In the data rows, zero lies at 4.5, halfway between 4 and 5.
Here are some points:
[5 4 4 6 3 6 7 2 3 5 4 7]
[4 6 7 5 7 3 3 2 7 6 4 3]
[3 9 3 2 7 3 2 6 4 7 3 2]
[5 4 4 5 3 7 7 7 4 3 5 7]
[3 3 3 3 3 4 4 7 5 4 3 5]
[8 4 4 4 2 4 5 7 2 3 6 5]
[4 4 5 4 3 4 4 2 6 6 4 5]
[4 9 6 7 2 3 3 3 2 3 7 5]
[3 2 1 1 5 4 3 7 6 6 2 2]
[3 4 2 2 6 4 3 7 5 6 3 3]
[4 4 4 3 6 4 3 5 6 5 3 3]
[5 3 3 4 6 5 6 6 3 4 5 6]
[4 2 5 4 4 4 5 3 4 4 3 4]
[6 4 5 5 3 8 8 3 3 3 4 7]
[4 9 3 2 6 2 2 7 3 6 4 2]
[4 2 5 4 5 4 6 4 5 5 3 6]
[7 6 5 5 3 6 7 3 4 3 5 6]
[4 4 4 4 5 5 6 5 6 3 4 6]
[6 3 7 7 4 4 4 5 3 3 7 4]
Then 15 other points, each followed by its number:
[2 5 3 3 7 3 3 6 7 7 2 2] 0
[2 3 5 1 7 4 3 4 7 7 2 2] 1
[4 4 7 5 4 5 6 4 5 3 5 5] 2
[2 3 2 0 6 3 3 6 7 7 2 2] 3
[4 7 8 8 4 4 6 4 3 4 6 6] 4
[6 4 6 5 3 7 7 5 3 2 5 7] 5
[4 4 3 5 2 8 6 5 2 2 6 7] 6
[7 3 5 5 5 6 8 4 6 4 3 6] 7
[9 4 9 5 2 9 8 3 6 2 6 7] 8
[4 5 5 5 5 4 3 2 6 6 3 2] 9
[2 2 0 0 6 3 3 7 7 7 2 3] 10
[7 5 6 4 6 2 3 3 6 7 3 2] 11
[6 6 5 6 3 6 7 6 3 3 6 6] 12
[4 2 4 2 4 4 4 5 6 6 3 3] 13
[8 4 8 6 3 7 8 6 5 3 6 6] 14
Which of these numbered points is nearest to each point below, ignoring the 2 directions in which the first points spread most? Its number follows each.
[3 5 7 5 6 4 3 2 6 6 4 4] > 1
[4 4 4 4 6 4 4 5 6 5 3 4] > 0
[3 7 6 7 3 4 3 2 2 3 7 6] > 10
[3 3 2 2 7 4 3 3 7 7 2 3] > 9
[8 7 5 6 2 4 3 6 2 3 7 5] > 12
[4 5 5 6 5 4 3 2 5 4 5 3] > 9
[4 3 6 5 4 8 8 6 2 2 6 7] > 5
[6 7 5 7 3 4 5 5 4 5 6 4] > 12
